Rotation paths and how fast each direction turns (degrees a step)
Each turn is a multiple of 5 degrees from 10 to 175, or 0.
Each row of a path follows its step; steps can be skipped.

step 0: [  7 -26  -6  -3 -14  29  -1   6  -4 -11  13  32   4   3  -1 -14  -3  -4
  14  -1  26   5  25   7  -4   0  -4 -19  -8  13 -29  -5  -1  -2  10   2
  -4  20  24 -12 -10  23  -2   5   8 -16  -7  13  -7   1   5  -9 -17   7
  -7  -9 -11   1 -18   0  26  10  -4   9   8 -23  -4  18 -12]
step 3: [  3   1   8  -6  19  -5  16 -25   1  18   4   9   8  20  -5  11  -8  13
  11  23  15 -17   3  -7  -8   2  14  -5 -10 -19  -9  -5 -14 -17   2   8
   3 -10 -18   7 -25  20  15  -2  14   7  22  15 -28   8 -20 -11 -18   8
  10  11 -17   2  15  14   8   3   1  34   7  -4  -1   6   0]
step 4: [ -3  13   7  21 -18  25  19  11   3   6 -12  21 -17   9  -7  11 -13  -7
  -2  21   3  -5  -4   5  15 -26   0  -4  11 -13   0  -8   0   1  -5   0
   4  -6  37   5  16  16  -1  20  21 -11  23  14   3   8  -4 -15  -5  13
   1  12  -7 -14 -11  24  14  10 -13 -14 -18  -1  12 -16   3]
step 7: [ 24 -12   8 -13   8  26  17   6 -19  38   8  -5  27  17   8  -3   3  -9
   7  13  -2   8  -6   2  25   5 -10   3   2   5  -8  11   4 -26  -1  16
   3   9   4   0 -18  10 -23   3   8   1   7   7  -2  -5   5 -11 -13  -7
 -29 -13 -22  -4  -9   8   1  23   7  -3   9  17  12   9 -10]
step 8: [  5   6  16 -12 -17  -7  12 -11   4  -5   4   6   4  -1   5  19 -14 -19
  15  19  -7 -24  12  -7 -11   9 -19  -3 -22  -9 -19  10   5   1   6  16
   3 -13  -7   5  13  17 -14  34 -20 -13   6  10  -9   3   9   7  14   7
   1  -4 -32 -13 -20  10  15 -11  -3  19  14  -3   7 -21  15]
step 9: [-13 -11   0   4  -1  14  27  16  -9   6  -4  39 -16  -4   6  17   3  -3
  22  19   5   3  16  -1  12  -6  -6   1   7   9 -28  -4 -30  -1 -18   9
   4  18   5  12  -5  14  10 -16  -9 -11   3   2  -4  10  28 -10   1  12
 -12  -1  22  13  -2  16  10   4  18  16  10   6 -12   0   2]
step 10: [  2 -13   7 -31 -14  15  -2  -1   5   9  -2  -1  -5   2  -2   6 -11  11
  13  13  19 -29  10  -2  20 -15  -6   7  -4   1 -32   4   3   7   6   9
  -2 -10  11 -11  10 -15 -19 -28  11 -12   8   4   1  10  -2  -6 -17  16
   2  12 -33   3  24   1 -11  -5  -8  14 -14 -30  -4   3  -9]
step 12: [  5  -9   1  11   0  13  17  -7  -2 -11  10  12  17   2   2  -6 -12   4
  28  -8  -7 -13  -4   2  -5   2  -9 -16  -9 -12  -5  -4 -18 -30   9   7
  -7  36  -2 -12  -7  36 -21  -4  14   2  19  11  -1  -5   4 -11 -30   0
  22  11 -21 -16  -4 -15   1  -4  -9  17  -5  -3 -14   3   9]
step 13: [  7   3  10  -8   6  -5  17   1   2  19 -12  10 -12  -6 -14   7  -1  -4
 -22  17  -7  -5  12   4  24  -8   0  -3  17 -21  23  -6  -4   3  -2  10
  -6 -13  -2  15  -7  21 -17   6   6  -5   6  16   7  -1  28 -30   0  20
  13   2 -11 -11  13  -3  29  14  13  18   7 -19  22  -2  21]
step 15: [  4 -12  14  -5  -9   7  13 -15  11   6   1  11 -21  14   9  12  -2  -1
   5   5  23   7  -6 -22 -12 -18  13 -14 -12   0  -8 -18  -7  15  -6   1
  -7  -9   4  -5 -13  13   7  15  17  -2  -6  10  -4  10   4  -3 -11   8
 -23  11 -38  -5   0  38  10  16 -17  16 -22  10   3   6  21]
step 17: [ 29 -12  16 -15 -11 -13  15  -2 -10  -7 -20  12  -7   1  20  17 -30  20
   4  -1 -14 -25   4  -6  12   2 -21   1  -8  11  -2  -9  14  -5   2  32
   2  11 -29   1  -5  -2 -22  -6   7 -14  -4  -6  12   4   9 -14 -20 -11
 -18   0 -13   1 -14   4   3  -2   0   8   4   3   9 -23  11]
Directions:
[ 0  7  0  2 -4  1  1  6  4 -1 -1  2 -1  1  4 -4  0 -4  3 -5 -1  1  3 -1
  0  4 -6 -5 -3 -4  4 -4 -4 -5  3 -5 -2  1  3  5  0  5  1  5 -4 -3 -2 -1
  0  1  2  1  5 -3  1  5 -6 -5 -3  5  1 -2  2 -3 -3  0 -6  3 -3]	95
[-3  2  4  7  1  5  5 -5  6 -1 -2 -1  4 -2 -3  1  0 -1 -3 -6  0  1  0 -1
  2  2  3 -6  2 -2  2  1  2  1  2 -5 -1 -3 -3  5 -3 -2 -2  0  8  3  2 -1
  0 -1 -4  0 -4 -1  3  5  5  2  0  0  6  6  0  5 -8 -4  0 -2  3]	35
[ 0 -4  1  6 -4  0 -1  5 -1  5 -2  4  2  0 -4 -1 -5  0  6 -2 -1  5  3  3
 -1  3  9 -2  3  1  1  3  1  0 -2  1 -1  5 -5  2 -2 -3 -1 -4  0  5  6 -4
  0  3  3 -2  6  4 -1  0 -5 -1 -5  1 -4 -4 -3 -3 -5  0  4 -5 -4]	145
[ -1   3  -3   5  -5   0   0   2   5   2   1   8  -3   2  -1   1   1   0
   2   1   4  -5   1  -3   5  -2   1  -1  -5   0  -1  -5   5   5  -2   0
  -1  -6   1  -8   4   1   5  -2   0   0   4  -3  -1   2  -1   2   2   1
  -1   2   4   5   1   7 -10   5  -1   4   0   1  -3   0  -1]	65
[-1 -7 -1  0  3 -3 -6 -1  4  3  0  0  0  0  3 -2  5  1  0  3  1 -2  1 -2
 -3 -3  0  1 -3 -4 -1  0  9  0  3 -2 -2 -3 -4  3 -2  4  1 -1 -4  2 -2 -4
 -1 -1  2  0  0  3 -3  7 -8  2 -6 -5  2 -1 -2  3 -2 -8  4  7  1]	145
[ 7  9  1 -3  1  0 -8  2  1  0 -2  1  5 -3  1 -2  3  4 -1 -4  0 -1  6  2
 -5  1  1 -2 -4 -1 -6 -1  5  5  5 -2 -1  1 -4  5  2  1  1  0  4 -6  3 -2
 -4  2  1 -2  3 -4  1 -6  2  4 -1  0  3 -1  1  1  6  0  3 -8  3]	125
[ 1  7 -3  2  2 -9 -2  2 -2  1 -3  3 -2  2 -2 -2 -1  1 -4  3  1  2 -4  0
 -5 -3  4 -2  3 -5  8 -5 -3  2  0 -1  1  4  0 -1 -5  3  0  2  8 -2  1  6
 -2 -4 -3  1 -6  3  1  4 -4  1  2  2 -5  1 -1 -5  2 -2  5  0  2]	35

step 0: [ 16   9   6  -8  11 -26 -11  -3   0   4  12 -11  13  -7   8  -5  11 -10
  -4   3  17  -5   2  16  -9 -12   8 -34 -13   9   4  -3   2  -4   3 -20
  -1   8 -17   3  -4  -9  10   0  -3  15  15  13  -4 -12  15   3   3  -5
  11 -15  -6 -39  26   8 -13  16  23  19   3  -7 -12 -44   5]
step 2: [  0  -1 -17 -25 -16   7 -12 -35  12   6  -3   4  -3 -19  -4   4  17   6
 -10 -18  -7  12  15  14  31  -4   3  12   5  -3 -19  10  -7  23 -12  -1
 -12  -7 -12  20  19  -8   9  16  14 -19  -9  -5  -8 -10  -5  -1  10  14
 -23   1  -2  11   1  -7  19 -20  -1   0 -16 -30  -5   6 -22]
step 6: [ -5   0 -19  12  26   2   2   3  15 -23  11  -2  12 -16  -5  14  -5  12
  18  15 -19  -3   3 -18 -15 -12  -7  13  26   3  14  24   1  -4  34 -34
   2  -5  -1 -12  -1   9  -4  -2  -2  -9   2   1 -23  22   4  -7  -6 -17
   7  -6 -35 -12   8  -8 -11   7   7   5   6  12   2  19  -6]
step 7: [ -5   7 -16   7 -12  34  23  -9   2  -4   1  -2  -2   2 -18  -2  -3 -13
 -16 -17   9   3   1   1  -9  -3 -15  -5  13   7  -9  -9  12  -8  -7 -10
  -4  -4   5  -5  21  -1  18 -26  -1   8 -20 -16   9 -21   2   1 -18  28
  -4  21 -17  19  33  16   9   7  18 -15 -17  16   1  -7 -21]
step 8: [  5  -4   2  -1 -11 -31   6 -12   6  27  17   6   5  -5  25   2  -6   3
  12   8   4  17 -13  28 -15  -1   8   2   1  -6  11 -31 -37   2   5  -8
 -10  19 -26  10   7  -9  15   1 -10  11  -7   9  -2 -24   6   4   0   2
   3   2  10 -18  13  20 -13   3  19   7  10 -11  -8 -23   7]
step 10: [  2   5   5 -25 -16  22  -7  -1 -20  22  -6   4  -6  -7   0  20  10   8
 -15   1  -2   7  23  -3  44   8   8  41  -3 -19 -24  -1  19   7 -21  -3
  -7   4  -4   6  -6 -28  10  20  11  -9  -4  -7 -12  -2 -13   0 -12   1
   4   2  -6  10   1  10   4   0  -8 -15  -7  -6   3  17 -15]
step 11: [  4  -4   1  -3  15   4   0  -6  -6   9  -2  27 -37  10   4  19  27   3
   0   6 -11  -9  -2  19  15   8   8 -23  -2  10  36  24  10  18   8  -9
 -19   3 -18 -14  -2  20  -5   4 -16  17 -13   7  -7   7  -3   5   2 -23
  20 -20 -11  -1   0   4 -13 -21   5  -6  11  -9  -8 -11   7]
step 12: [  2  14  11  11   8 -12  10  12 -28 -15   5  -1  23  15 -10  -4   3 -15
  -5   8  12 -18 -15  36  -3 -21  -2  -2   8  11  13 -10  12   5  -9   7
  19  -1  19  -5  10  20  -7  11 -17  -7  -5 -17  12  10   0  -4 -15  14
  15  -6  -4   7   0 -25  10  24 -18 -13 -18  32  -7   2   2]
step 13: [-17 -22  -1 -10   2  11  -4  -5  21   8 -10  -3  24   5   5   2   0 -21
  17  18  -9  -5  18   5  -3  -4   5   4  16 -33  13  -7  -7  -5 -21   7
   1   2   5  23 -13 -11  24  -3 -17  -5 -10  -6 -11  -2   0  37   6  18
 -37 -21   0  -1  -2  -9  15   9  -4   1   0  -9  21 -13   9]
step 17: [-14  23  -1  18   6 -25  -1   2 -12  -2   8 -34  13 -20   2   5  22  13
  -3 -11   5 -13  11  12  -3 -20  20  -3   2  -5  -8  -5  23  -2  11   1
  -3  -8 -15  -1   9   6   4 -17   4 -12  32  16   3  -6  -1 -12  10 -35
  18  -8  -5 -26 -18 -16  14   3 -17   7  12  -1  -6   5   7]
step 19: [ 22  -3   9 -19   2   8  -5  -6  16 -15  14  23 -32  15  20  19   7  -1
   4 -10  -3  -2  -3  16  -4  -4  -7 -23  18  13  21  -7   8  37  -7  -9
 -14  11 -30  12  12  24   4   5  -4 -12 -21   3  -7   8  -3  -1  19   5
  -2  -8   2   4  -9  18   4  -8  12 -12  -1 -21  -1  11   6]
Directions:
[-7  1  7 -2  3 -6 -5  0  0  0  5 -1  4  5  1 -3  2  0  0 -3  5  2 -1  5
 -4  2  2  1 -1 -2 -6 -4 -5 -8  1 -2 -2  0  5  1 -2  8  4  1  2 -2  1  4
  4 -2 -2  6  0  1 -1 -9  2  0  0 -1 -2  2 -3 -2  1  3  0 -2  3]	90
[ 8  1  1 -3 -1 -2 -2 -1 -7 -1 -5 -7  5 -4 -2  6  2  4  1  1  0 -1  1  2
  1  1 -2 -1 -3 -1 -1  1  1 -3  0  1 -4  0  0 -9 -4  1  5  1 -2 -8 -2 -4
  3 -7  1 -4  1  4 -6  3  0  6  3  0  1  0 -1  2 -1  0  2 -6  1]	140
[-8  3  2 -4  1 -1  2  1 -3  1  1 -2  5 -5 -4 -4  1 -5 -2 -7  4  2 -2 -2
  7  0  0 -4  0  1  1 -3  1  8  3 -1  5 -2 -2 -3  0 -1  2  1  1 -1  4 -7
  3  0 -2  2 -3  6 -1  2  0 -1 -3  1  5 -1  0 -2  8  1 -3  0 -8]	140
[ 3 -4  1 -5  2  2  2 -3  2  6  2 -7  2  3 -3 -6  5  5  0  1  0 -1  0  3
 -5  0  0  1 -5 -3  0  4 -1  6 -6 -1  4 -1 -4  1 -2  2  0  3 -2  3 -2  3
 -5  4  1  2 -3  0 -3  1  5  0  4  5 -4  3  1  0  6 -2  7  1 -4]	135
[ 5  2 -1  4  1  4 -6  5 -5  0 -1  3  0  0 -2  0 -3  0 -3  6  4  1 -8 -6
 -2 -4 -2 -3  2 -5 -7  0  5  0  1 -6  2  0  2  5 -3  3 -1  3 -3 -3  5 -2
 -3  0 -1  4 -3  2  1  2  4  1  2 -5 -2  3  4 -4 -1  4  6 -1 -3]	125
[-5 -5 -2  0 -5 -4 -1 -1 -5  0  1  3  5 -2 -2 -2 -4 -2 -2 -7  0 -1 -2  2
  3  1 -2 -1  3 -5 -1  3  4  0 -4  1  5 -6  1 -1  2 -6  4  1 -2 -1  2  0
 -6  2 -3 -3  4 -6 -2 -2  4  2  5  6 -5  3  2 -3 -6  1 -4 -5  5]	140
[-1  5  2  0 -4  3  4  1 -4 -5  5 -3  1 -2  5  8  3  2  5  4  4  3  1  2
  5  0  0 -1 -3  0 -2  4  2  0 -3  4 -3 -2  6 -1 -3  3 -3 -5 -7  3 -1 -2
 -2  6 -4  1  1 -4  1 -5  5 -1 -4  1  1  0  6  2  2  1 -3  3 -4]	55

step 0: [  4 -25 -13 -18 -10  10  34   1  -5  10   1  -4  24   0  23   6   2  25
  -3 -17 -12  -3  -2  -9  25  11  13  22 -21   9   5  14  23   7 -22  -8
   0  -3   6   7  -4  10   7  10   7 -11 -15  13   9  31  21  14 -12  17
   7   6  -4  10  -6  11  -5 -13  -7  -1   1  14  -2 -13  11]
step 1: [  2  -6 -23  -7  23   7   1   9  -7  23  -9   8   7 -22  11  -1 -25  -7
  -5  15  17  -8  -8   6  10   7  -6  -3  -8  -2  -3 -12  19 -18   5   5
 -11   0   6  -9 -14 -37  12 -14   1  -2  18   2  17 -10   5  14  -6   7
  24  -9  -9  10 -14  -9   0  15 -13  12  23  -6  22  28 -15]
step 2: [  2 -22  10  -4  -5  17  -5  32 -24  -2  -5   9 -16   3   6  10   5  -2
   9 -25  -7 -19 -13  36  -1  11   1  18  -1  12   0   4  11  28  -7   8
  -1   1   8  25  16  27  26   6  -1   8   3 -11 -15 -15   3  15   9  15
   4   0   3  -5 -14 -14   4  14   6  19  10  -1   9 -11  -6]
step 5: [ 13   5 -10  10  20  -2  -3 -27  11  30   8  12  -7   1   7 -21  15  19
   0  13   1   2  -9   6  -5  24   9   5   6   1   6  15   2   8   2  -8
 -41  17   4 -16   2  27  11  -1   4  24 -16 -10  10  14  16   1  -3  -3
  12   6  13  20  23   3   2  -4  -5  17   1  10   8 -16  -4]
step 6: [-10  21  -8  -2 -19 -14  24  21  19   8 -11  11  -3  -1  36  -4 -19   8
 -10  12   4  11  18  12 -22  12  -2  10   8  -6  10 -10  -7   2  16  -7
  -6 -15   5  -1  -8 -12  12 -26   4  -1  -6  26   7 -20  -2   4  -5  13
   1  25   3  -5 -16   1  19  -6  23  18  11   5   1 -11   5]
step 7: [ 18  -5 -21  -7 -13   9  12 -15  -1   5  13 -19   0  10  -5 -12  -5  15
  17 -22  11   2  -3  11  10   6  13   9   4 -16 -16 -16   3  20  10   2
 -11  -1  -7   2   6   5  41 -11  -5 -16  22 -27  -4  18  22   4  -5 -11
  -4  21 -11   5 -10   7 -15 -18  11  -7  28  -6   1  -9   2]
step 10: [ 25  -9   9  13  -8  30   0  14 -10   0  -1 -18   7   4   7   6  -4 -19
   3  19  -7  13  -6 -16   7  -3 -20  -7  -3   9 -11   0  18  -1  14  -6
 -17  10 -12  18  14  24  -7  16  -6  19 -28  19   0  12  16   2 -17  -5
   2   8  19   0 -10   4  -9 -12  26  28   8   8  18  -4  -7]
step 11: [ -8   5 -19   3  -8   1  -2  -9  25  -5  -4 -16  19   6   6   1 -12   3
  -4   6 -14  38  -2  30  -1  -9 -13  25 -14  -4  13  10  13   1  -5  12
  -5  18  13  -5   8 -23   4   7  12 -15   6  12  15  -8   6   7   1  -8
 -16  10 -15  17   9 -22  -1   9  10  10 -21  12  16   9 -30]
step 12: [  8 -33   0  -8 -18   5  -4  -7  -1  21  19  12   5   6 -16  27 -12   5
   4   7  -6 -14   0  11 -13  18  -5   8  10 -24 -15  30   1   9  -8 -11
   2  18 -13   9   4  13   0 -24  14   4 -10  18   1   7  14   3 -15 -14
  18  10 -18  23   6  12  11  18   4   7  24  -5   3  -4  -5]
step 14: [ 15  15 -20  -5 -25 -20  -2   8   6   7   5   1 -37 -18  16   5   3  -9
   0 -11   0 -15  25  20  21  -6 -28 -19  28   6 -15  14 -10  19  -1  20
   5   6  -4   7  -1   4  10 -12   6  -3   3  -5  -9   2  13  11 -13  -7
 -14   7 -24 -13  -3  -8 -12   2   3  15  16  -8   7   4  -2]
step 15: [-23  16  -7   0   7   4  -4 -14   1  -4  37   7  -6  -7   6 -29 -11 -13
  17 -11  -2  13 -12 -12 -16  -9 -14   3  -8  17  12   8  22  28   9 -20
   8   3  -1  29 -10   7  10   2   4  15  -1  -6 -12  27   9   5   5 -19
   7   6   2   8 -16  18 -16   1  -3   5 -10   8  15 -11  11]
Directions:
[ -1   0   4   5   0   3  -1  -1   2   0  -2  -6   0  -1  -3   0   2   3
  -7   2   3  -1  -7   2   5   2  -1   5   5   1  -2  -1  -1   7   0   1
   6  -3   3  -4  -3   2  -1   5   3   5   0   1   0  -5   2  -1   2   4
   3   0   2   4   1   3 -11  -3   1   0  -1   3   2  -5   1]	135
[-2  2 -5  7  6  3  7  0 -1  2  7 -3 -4 -1  1  1 -1  3  1  2  4  7  2 -3
 -3 -2  2 -3 -4 -3  4 -2  1 -2  1 -2  3 -4  7  2 -4  0 -4  2 -2  7 -1  7
  4  2  0 -3  1  7 -1  1 -3 -3  2 -5  0  0  0  2  0  0 -2  4 -4]	145
[ 1  1 -2 -6  3  0  2 -4  2  6 -3 -5  4  3  1 -2 -3  5  0  1  3  8 -3  0
  1  6  3 -4  0  0 -1  1 -2 -2  0  3 -1  4 -7  3  0  2 -4 -1 -1 -3 -3  6
  0 -2  0  2  2  3 -1  0  0  7 -8 -1  2  4 -2  4 -8 -1  1 -5  2]	65
[ 4 -4 -6  0  0  1  4 -8 -1 -7 -5  5 -1 -1  1 -5  1  5  1  1 -1 -3  0  4
 -1 -2  4 -1  4  0  0  6  2 -1  4  3  5  4 -1  3 -5 -6 -2  0  0  5  0  1
 -4 -1  1  4  0  7 -3 -1  1  2 -3  2  2 -3  4 -5  7  3  1  2  1]	55
[-2 -2  4 -7  5 -1 -2  4 -1 -2  0 -6  0  0 -1  4 -2  1  2 -3  0  0 -3 -3
  2 -3  3  3 -1  1  0  2  4  1 -1  6 -2  8 -1 -3  2 -3 -4  0  2  0  3  2
  3  0  5 -2  2  2  8  6  4 -4 -4 -3  1 -7  3  1  2  4 -3  8  3]	40
